One vector is turned by the same rotation once a step. Each row is the vector after some number of steps, and that number follows the row.
The counts run from 0 to 170.
[118 137 115 114 107 144 162 123 167 121 110 114 121 146 131 127 149 105
 163 151 127 130  64 153 178 145 121 158 156  80 181 170  98 161 110 151
 140 144]	153
[ 78 154 112 117 109 117 143  82 152 128 170 152 145 156 144 134 102  80
 117 135  98 123 157  96 127 180 115 119 125 132 134 110 115 143  92  76
 158 102]	122
[ 77 133  88 131 118 106  74 142 116 131 158 134 141 131 150 126 145 104
 140 118 151 100 163 136 146  84 151 138 109  94 209 128 136 112 134  97
 135 140]	0
[ 99 143  89 126 113 116  56 135 120  99 125 142 133 130 147 132 111 124
 145 128 143  89 146 127 158  82 161 128 119  83 205 127 147 135 133 118
 132 127]	1
[ 99 113  84  85  91 140  86 123 155 141 142 124 133 137 125 162 127 134
  82 111 161 161  71 164 104  82 129 122 122 127 124 118 169 141 145 152
 120 102]	98
[151 118 108 124 138 133 116  83  96 171 115 132 152 100 165 148 188 208
 135 105 149 108 119 135 139 135 124 107 127  70 127 108 138 139 122 166
 138 148]	88
[165 130 191 114 140 128 167 113 101 132 136 156 122 102 116 106  78 119
 125 173  80 112 128  73 123 157 132  96 170 116 104 123 137  93 119 141
 140 109]	45
[121 180 123  73 106 186 102 152 166 143 111  92 149  90 167 113 117 145
 131 120 167 134 166 141 155 119 139 108 140 116 178 113 134 169 135 113
 145 121]	8
[164 134 149 169 125  96 170 145 112  95  83 129 137 137 127 119 170 140
 187 122 122 106 113 122 162 161 109 176 125  97 156 166 101 121 139 154
 139 153]	150
[190  98 134 148 125 173 142 112 142 137  82 124 124 106 140 125 114 173
 110 141  78 154  74 136 151  98 128 163 103 119 114 118 155 123 125 163
  94 111]	167
[ 99 111  97 116  82 141  99 115 174 169 154 106 148 131 140 160 155 135
  81  87 158 171  90 160 102 102 112 145 106 136 134 108 153 127 145 141
 132 108]	97
[160 132 121 143 148 154 123 145 157 145  57 107 128 106 142 139 151 183
 166 133 179 116 117 151 173 130 152 116 120 132 108 139 141 161 140 164
 132 172]	82
[173 130 145 163 159 155 115 199 113 136 106 141 100  99 117 111 113 144
 165  99 112 140 158 134 136  76 128 112 143 120 147 139 137 148 162 115
 119 180]	70
[ 96 132 121 123 133 112 155 161 153  90 137  94 121 122 104  80 132  86
 139 139 129 146 120 153 136 115 145 131 122 167 150 173  51 148 152 100
 124 143]	140
[107 166 108 162  87 141  85 153 138  96 100 112 159 121 166 121 142  92
 139 108 174 128 167 151 154 124 131 180 102 117 170 129 145 114 148  89
 147 118]	5
[123 125 135 138 152  76 148 186 106  92 123 115 126 135  84 100 168 108
 180 143 157 107 123 140 123 128 131 149 140 147 153 177  89 121 151 148
 115 174]	145
[145 123 116 140  96 149 162 140 134 175 122 115 137 125 111 135 188  98
 165 129 152 153  88 180 123 127  94 178 150 119 143 154 140 137 121 159
 120 163]	157
[130 120 126 173 143 132  95 177 107 142 121 116 129  92 123 106 158 104
 139 117 143 129 150 170 126  83 139 123 151 114 169 159 107  93 167  98
 120 185]	72
[144 165 127 120 129 122 145 151  68 123 167 150 130  85 117 109 144 109
 162 109 112 161 177 112  75 108 135 101 146 136 117 125  98 169 113  73
 101 115]	131
[161  79 113 148  95 125 121 103 149 168 122 117 143  96 142 122 138 127
 108 138  66 131  78 153 107 125  94 157 121  90 163 131 123  80 140 144
 102 138]	164
[142 160 118 144 119  85 130 165  65  94 143 151 130 105 105 107 127  79
 163 123 111 145 169 128  70 108 132 129 134 150 117 136 105 134 128  70
  91 108]	132
[182 119 128 121 110 162 141 121  85 169 117 134 131  82 131 142 170 131
 150 149 111 150  88 156 100  94 125 145 163  72 135 138 139 133 107 164
  99 138]	161
[127 141 164 132  97 121 158 143 133  69 152 123 141 167 115 125 113 107
 113 118 140 166  94 121 111 138  96 201 144 151 100 128 150 108 139 131
 141  73]	35
[128 124 168 110 112 153 104  87 105  87 137 134 147 115 157 131 114 152
  64 156 151 144 123 109 137  94 170 134 123 127 106 110 144  97 136 140
 133  46]	106
[ 90 122 160 115 145 129 143 114 113 152 170 127 152 152 123 135 147 116
 109 148 192 112 182 105 105 141 135 118 131 191  99  96 157  94 114 126
 148 114]	114
[142 157 190  81 115 159 162 169 120 108 148 140 110 138  89 125  92 108
 111 160 152 163 101 122 116 114 136 127 181 153  93 128 159 136 123 160
 141  90]	39
[ 95 168  87  97 110  97 124 149 149 121 156 142 119 139  94 129  97  56
 154 121 122 144 140 133  83 129 119 101 135 155 122 122 128 176 111  78
 102 128]	128
[144 105 152 120 109 138  91 131  94 148 161 136 153 104 143 151 152 173
  82  96 160 150 129 133  71  82 131 130 124 126 117  92 168  95 150 154
 126  87]	101
[155 115 129 149 147 141 130 146 150 171  78  98 146 106 146 142 170 186
 156 105 175 113 143 145 150 158 127 127 114 142 119 124 143 135 157 159
 138 193]	83
[123 138  99 123 106 103 113  88 114 108 110  85 190 104 158  95 184 146
 121 135 162 116 135 152  97 166 116 150 114 135 126 116 102 110 133 114
 101  97]	17
[ 83 147 158  77 130 149 119 117 169 102 136 129 128 155 126 136  87 127
  80 170 173 120 127 108 148 123 168 102 122 176 102 113 159 131 115 147
 143  76]	111
[124 127 105 107 127  98 148 124 154 105 118  90 151 161 116 120 152 171
 130 102 163 134 110 132  93 155  86 166  89 178  93  97 150 158 138 158
 106 107]	23
[141 169 140 133 115 135 170 133 134 121 131 149 129 150 123 139 101 104
 159  92 106 146 178  96 115 161 116 121 104 157  90 101 146 186  85  90
 136 101]	125
[112 118 153 117 146 153 188  81 161 156 139 138 109 127 123 117  91  95
 117 184  79 138 123 103 152 170 140 106 137 136 108 137  92 129  91 114
 142 131]	50
[140 114  79 162 101  90 101  81 102 123  97 130 157 125 158 165 182 152
 139 108 155 118  96 156 132 144 114 166 103  88 121 124 152 114 126 152
 124 134]	90
[144 163  99  67 110 110  91 117 122 109  84 107 153  83 136 112 128 162
 146 154 164  78 128 126 106 137 153  96 142 109 139 107 140 151 133 142
  88 111]	14
[112 122 124 140 109 133 161 125 161 138 127 108 147 141 141 117 166 106
 153 144 114 132  87 144 160 163 105 164 150  87 188 161  77 132 125 143
 155 154]	152
[110 148 104  83 104 118  91 142 156 164 127  81 177  79 149  95 156 127
 126 128 176  92 159 150  84 148 117 104 138 131 168 114 131 120 158 116
 116 142]	12
[113 158  91  68 107 116  84 126 136 130 115  97 164  81 148  95 147 132
 134 155 177  94 133 150 102 132 144 102 150 108 155 116 127 130 136 127
 100 125]	13
[161 132 186 142 141 142 182  92  86 133 147 143 140 100 119 113 120 105
 130 182  98 128 137  93 122 162 131 131 158 128  95 126 110  76 108 122
 144 101]	46
[156 140 130 117 109 161 167 141 161 127  87 127 115 141 124 135 131 134
 182 135 121 128  80 135 174 146 121 157 147  83 153 154 123 179 107 165
 138 153]	154
[125 139 114 127 113  76 125 150 128  95 148 133 132  99 118  84  98 102
 131 112  64 126 148 110  92 137 120 101 124 124 161 138  68 135 149  74
 106 122]	134
[146 183 125  91  98 182 103 156 134 124  90  98 153  89 162 112 133 139
 152 132 194 135 172 142 139 109 150 134 136 131 141 118 149 167 131 121
 123 120]	9
[141 113 146 168 118 109 174 138 143 122 118 113 146 141 142 119 173 131
 172 117 112 107 107 123 153 177  87 176 131  99 177 158  90 112 143 141
 159 161]	151
